Each row has a name. Each question is about the rows just above it.

281  814  48  253  -45  -51  -15  172 = subur
-61  -754  10  -62  -61  52  -161  93 = Tok
-123  -666  -52  -66  30  181  166  -135 = pob
281  814  -40  253  -45  -51  -15  172 = vinu
Print row pob. : -123  -666  -52  -66  30  181  166  -135
Print row subur. : 281  814  48  253  -45  -51  -15  172

-398  -22  850  95  -458  515 = Fara
669  511  -122  499  763  -290 = rizo
-410  -207  802  803  -396  -133 = mes
188  206  165  69  171  173 = Nitu
Print row mes. : -410  -207  802  803  -396  -133
Shuffled Nitu with one entry gone: 173  69  188  165  206, missing : 171
Shuffled mes with one entry gone: 803  -133  -396  -207  -410, missing : 802
Print row Nitu. : 188  206  165  69  171  173

138  12  112  -1  73  216  193  -53  250  -310  -65  -341  200  -48  391  -342  28  230  173  61  336  -138  30 : rizo
285  -52  16  -307  -90  65  271  49  2  -357  118  -322  25  -71  127  -342  167  68  -119  109  244  -336  38 : subur
297  69  122  -526  267  124  575  -86  203  -46  -191  -40  -100  113  108  -342  29  36  95  158  139  -160  283 : bagig
271  90  180  245  -138  -62  435  -89  -97  -181  -69  54  23  -13  326  -342  -98  38  81  166  399  -51  65 : pob
200  35  -43  -71  -61  14  228  65  62  -152  -196  -2  111  -47  147  -342  78  -12  30  35  316  -59  -128 : Nitu
164  -54  -86  106  82  31  310  -54  149  -170  -12  -147  -43  91  42  -342  158  156  152  123  201  -59  -4 : mes
67  -151  -196  -11  177  101  406  -35  55  -362  37  -29  -131  176  142  -342  -93  -34  59  369  333  34  -207 : Tok
106  -30  -10  262  125  -10  217  122  131  -106  -63  -107  -18  -23  188  -342  118  82  134  69  116  -106  4 : sonop
133  -158  -130  233  160  -125  550  99  -6  -140  200  -110  58  41  151  -342  117  72  25  70  412  113  11 : Ninif
39  10  -15  850  102  42  437  48  -9  -231  -47  -85  -51  78  220  -342  -112  32  1  208  195  -87  -126 : vinu
24  97  -27  79  226  -148  497  94  176  -251  225  -173  -8  16  341  -342  -116  3  53  122  262  38  66 : ruzok
Print row sonop. : 106  -30  -10  262  125  -10  217  122  131  -106  -63  -107  -18  -23  188  -342  118  82  134  69  116  -106  4
Print row subur. : 285  -52  16  -307  -90  65  271  49  2  -357  118  -322  25  -71  127  -342  167  68  -119  109  244  -336  38
Print row rizo. : 138  12  112  -1  73  216  193  -53  250  -310  -65  -341  200  -48  391  -342  28  230  173  61  336  -138  30
Print row ruzok. : 24  97  -27  79  226  -148  497  94  176  -251  225  -173  -8  16  341  -342  -116  3  53  122  262  38  66

45  -142  105  -112  45  -367  -115  -74  -215  -12  51  -771  -390  38 : pob
179  -190  189  -37  302  -198  -301  -30  125  42  -80  -334  0  -106 : mes
-95  -74  -155  -133  322  -269  -108  -205  -116  126  78  -313  -139  -236 : subur
-5  391  -299  81  -537  392  588  183  -9  133  -41  737  197  -555 : Ninif
Ninif without one entry, shuffled: 588  392  -299  -537  81  -9  -555  737  183  -5  133  197  391. Gone: : -41
Print row subur. : -95  -74  -155  -133  322  -269  -108  -205  -116  126  78  -313  -139  -236
Print row pob. : 45  -142  105  -112  45  -367  -115  -74  -215  -12  51  -771  -390  38
Which entry of Ninif is missing from -299  -5  -555  737  197  81  -9  588  133  -41  183  392  -537? : 391
Shuffled pob with one entry gone: -367  -142  51  -112  105  -771  45  38  -390  -215  45  -74  -12, missing : -115

